0: array([ 31., -18., -18.,  46.,   5.,  -7.,  30.,  25.])
1: array([ 24.,  15., -16., -56.,  45.,  21., -32., -36.])
2: array([-67., -10.,   5.,  13.,  20.,  52.,  -9.,  15.])
3: array([ 45., -47., -26.,  55.,  -2.,  23., -22., -50.])
4: array([-46.,  39.,  25., -60., -39., -22., -15.,  32.])
5: array([ 20.,  28.,  26.,  -9., -25.,  28.,   7., -28.])
6: array([-25.,  74.,  37., -50., -40.,  23., -15., -25.])
7: array([ 68., -51., -28.,  39.,  10.,  25.,  -3., -30.])
8: array([ 16.,   6., -12., -21., -20.,  -9., -16., -22.])
9: array([-63.,  12.,  10., -20., -26., -23., -11.,  54.])
10: array([-32.,  72.,  36., -57., -33.,  27., -15., -19.])
11: array([ 54., -18.,  20., -13.,  38.,  -1.,  -1.,  16.])
12: array([  7., -49.,  -9.,   9.,  11., -11., -11., -33.])
13: array([-64.,  -8.,   0.,  16.,  16.,  41.,   3.,  13.])
14: array([ 11., -41.,  28.,  27.,  39., -48.,  27., -15.])
15: array([ 43., -98., -20.,  49.,  27.,   0.,   8., -20.])
16: array([ 51., -44., -27.,  47.,  -4.,  26., -24., -48.])
17: array([ -6., -13., -39.,  38.,   0.,   4., -22.,   8.])

array([-81.,  -1.,   1.,  -8., -22., -20.,   3.,  59.]) 9
array([ 25.,  15.,   1., -21., -21., -19.,  -8., -28.]) 8
array([  1.,  14., -11.,   7.,  -6.,  64.,   6., -55.]) 5
array([ 15., -15.,  52.,  20.,  13.,  21.,  13.,  21.]) 11
array([44., -3., -6., 40.,  7.,  0., 12., -4.]) 0
array([  8.,  43.,  -6., -44.,  11., -19., -11.,   2.]) 8
array([-16., -16., -40.,  27.,  -5.,  10., -22.,  10.]) 17
array([ -5.,  50., -52.,   5., -70.,  -8., -16.,  -7.]) 8
array([-44.,   5.,  42.,  -1., -17.,   5.,  11., -49.]) 5
array([ 24., -24., -19., -11.,  35.,  18.,  -5.,  18.]) 11
array([-40., -25.,  40.,  -3.,  57., -77.,  11.,  12.]) 14
array([ 30., -23., -20.,  56.,  10., -14.,  29.,  30.]) 0
array([ 27., -36.,  16.,  15.,  66.,  58.,  22., -17.]) 11
array([ 35.,  13., -39.,  16., -13., -21.,  -8., -32.]) 8
array([ 27.,   5.,  -7., -47.,  36.,  17., -35., -28.]) 1
